In the rows, 128 means zero.
Each named turn below is shown by a few rows before and after it. Which turns, in which order, take the first row of each later pair to the second? The first pair is answered.
Y (before |-> after):
[147 125 104 115 127 117 140 114 120 140 123 127 138 146 140 125 110 125
 114 134 145 110 126 116 150 140 117 128] |-> [137 119 108 120 127 114 143 126 123 135 119 131 134 139 142 144 103 121
 114 136 147 108 132 127 154 141 105 129]
[144 118 111 143 111 149 134 179 120 135 153 108 113  92 167 108 142 123
 116 147 153 138 158 120 152 124 121 112] |-> [166 139  93 119 108 161 114 144 105 125 137 114 145 119 150  82 140 132
 119 140 134 125 134  91 150 109 138 108]
[154 123 127 107 133 138 159  78 116 109 137 135 147 133 135 120 123 129
 126 129 137 155 105 126 103  98 148 144] |-> [140 154 131 127 130 130 154  76 127 108 132 146 155 140 112 152 101 119
 122 122 120 130  98 138 128 118 118 138]
[138 105 156 131 135 133 118 143 100 133  98 114 140 135 113  76 157 145
 140 137 136 142 144 116  80 109 176 115] |-> [140 146 162 131 115 140 106 114 105 131  94 131 156 165  77  94 141 129
 148 128  99 106 119 119 107 127 158 118]
K (before |-> after):
[ 78 114 106  97 160 106 179  96 178 129 160 102 130 108 168 127 100 109
  99  88 180 179 150 104 129 120 132 122] |-> [ 63 124 114  87 152 107 175  64 185 128 160 126 153 129 152 143  90 104
 113  82 162 174 130 110 109 125 140 126]
[124 124  94  94 132 126 158 127 115 110 147 129 149 122 162 126 131 157
 112 116 160 164  97 136 121 107 137 131] |-> [111 136  92 102 128 122 148 102 111 109 151 140 158 133 138 137 119 158
 115 113 141 153  85 138 113 106 142 130]
[165 175 103  76 142 115 134 122 116 118 126 133 154 142 147 145  81 128
  94 113 141 110 107 116 158 107 108 135] |-> [167 172 110  79 146 102 132 122 119 122 116 136 149 138 142 144  96 120
  93 121 136  96 106 108 154 114 114 131]
D (before |-> after):
[119 153  74 113 130 159 139  80 107  96 156 124 152 122 108 105 101 172
 162  65 169 122 109  88 176 154 191 144] |-> [130 133  89 138 126 151 127 103  96 106 141  96 154 132  87  71 139 180
 182  76 139 113 126  79 154 150 212 150]
[104  96  96 169 108 120  99 186 125 122 134 138  98  91 145 121 136 151
 176 152 126 115 172 151 163 111 101  78] |-> [104 114  66 135 118 124 113 163 131 108 152 153 103  90 153 156  97 146
 149 142 150 119 156 169 178 122  89  81]
[135 153 111 115 114 139 105  92 107 110 126 129 177 155  92  90 145 115
 149 128  89 117  98 100 129 104 151 125] |-> [139  97 121 154 116 125 107 149 109 136 123 104 140 134 111  72 182 123
 156 148  95 122 152 107 116 122 156 125]
[157 111 131 152  90 141 136 162 114 124  59 139 115 137 138 125 182 119
 123 123 122 102 113 149 164 136 137 164] |-> [148 109 135 150  92 141 146 165 126 113  72 144  99 134 150 124 168 124
 119 125 142 118 129 163 161 135 119 168]
Z (before |-> after):
[132 109 119 125 136 131 136 134 116 126 120 121 134 122 125 113 131 137
 132 134 123 145 136 132 116 127 128 129] |-> [121 116 122 110 129 130 134 123 112 124 132 111 139 127 122 114 132 134
 130 143 127 146 127 122 122 123 128 132]
[ 71 121 136 171 134 108 144 124 154 142 159 175  90 112 138 194  93 129
 104 133 129 135 114 198 116 155 113  95] |-> [111 176 118 127 106 136 120  69 133 116 133 193 139 139 113 181  74 127
 106 116 118 118  62 163 145 146 129 107]
[112 104 133 142 142 148 115 114 101 147 120 119 183 126 109 118 162 156
 155  99 142 134 139  89 100 126 111 121] |-> [132 116 134 139 140 141 108 123 105 147 118 121 181 131 118 109 156 153
 148 103 141 121 153  80 114 127  99 122]
Pairs:
Between the rows of a pair lie 2 to 3 turns.
[ 21 107 143 155 138 116 182 104 120 129 191 120 137 147 150 182  79 176
  44 112 149 166 109 161  98 144  79 124] |-> [ 97 107 187 185 123 124 128 144  63 158 133  73 172 194  79  70 199 170
 116 140  74 104 144  60 107 130 125 129]
Z then D then D
[102 112 160 225 153 101 123 189 107 171 127 136 120 125 128 132 182 114
 146 146  90 107 176 137 108 173 118 135] |-> [153 219 104 109 128 126 109  98  99 118 103 177 193 156 132 155  89 104
  91 114 122  85  85 120 168 161  99 149]
D then Z then Z
[ 52 114 141 199 134 140 148 122 105 118 120 215 108 161  81 113 109 116
 158 138  80 111 111 119  90 151 108 163] |-> [ 87 157  94 128 127 163 143  72 100  83 112 225 143 170 106 106  75 117
 133 122 115 111  73  97 109 124 124 179]
Y then D then Z
[153 126  84 106 127 158 131 153 115 102 121 102 119 109 148 100 142 158
  81 162 189 126 151 110 163  84 137 131] |-> [ 93 127 125 184 137 137 145 165 153 132 136 120  90 109 131 175 120 136
  98 158 152 109 167 175 152 127  86 116]
Y then Y then Z
[139 135 157 201 119  93 103 147 120 167 102 128 119 144  79 157 147  97
 166 133  86  74 151 151 153 152  78 124] |-> [127 146 152 178 109 118  98  88 113 146 100 149 153 161  56 148 140 106
 172 119  59  82 111 146 141 138 103 119]
Z then Z
[159 141 125 151 117 124 110 122 116 138  99 130 128 141  77 104 179 107
 152 123 106  70 137 101 175 131 116 126] |-> [130 118 120 166 130 102 136 151 150 150 124 147  80 109 119 147 146 104
 122 126 158  86 154 142 185 153  76 123]
Y then D
[ 82  93 100 103 106 142 125 115 110 104 148 124 138 138 141 124 121 120
 147 101 139 171  91 137  93  97 196 141] |-> [ 82  67 134 161 111 115 117 165 111 141 136 110 117 132 133 115 159 108
 176 110 112 146 139 133  92 115 182 143]
Y then D then D
[148  70 149 151 121 147  92 173 113 154 138 121 100 120 121  99 198 129
 140 150 131 130 167 111  99  92 118 131] |-> [140 136 102  72 104 170  98  71 117  95 143 170 149 137 119 148 104 130
 105 123 134 120  79 131 130  86 102 132]
D then D then D
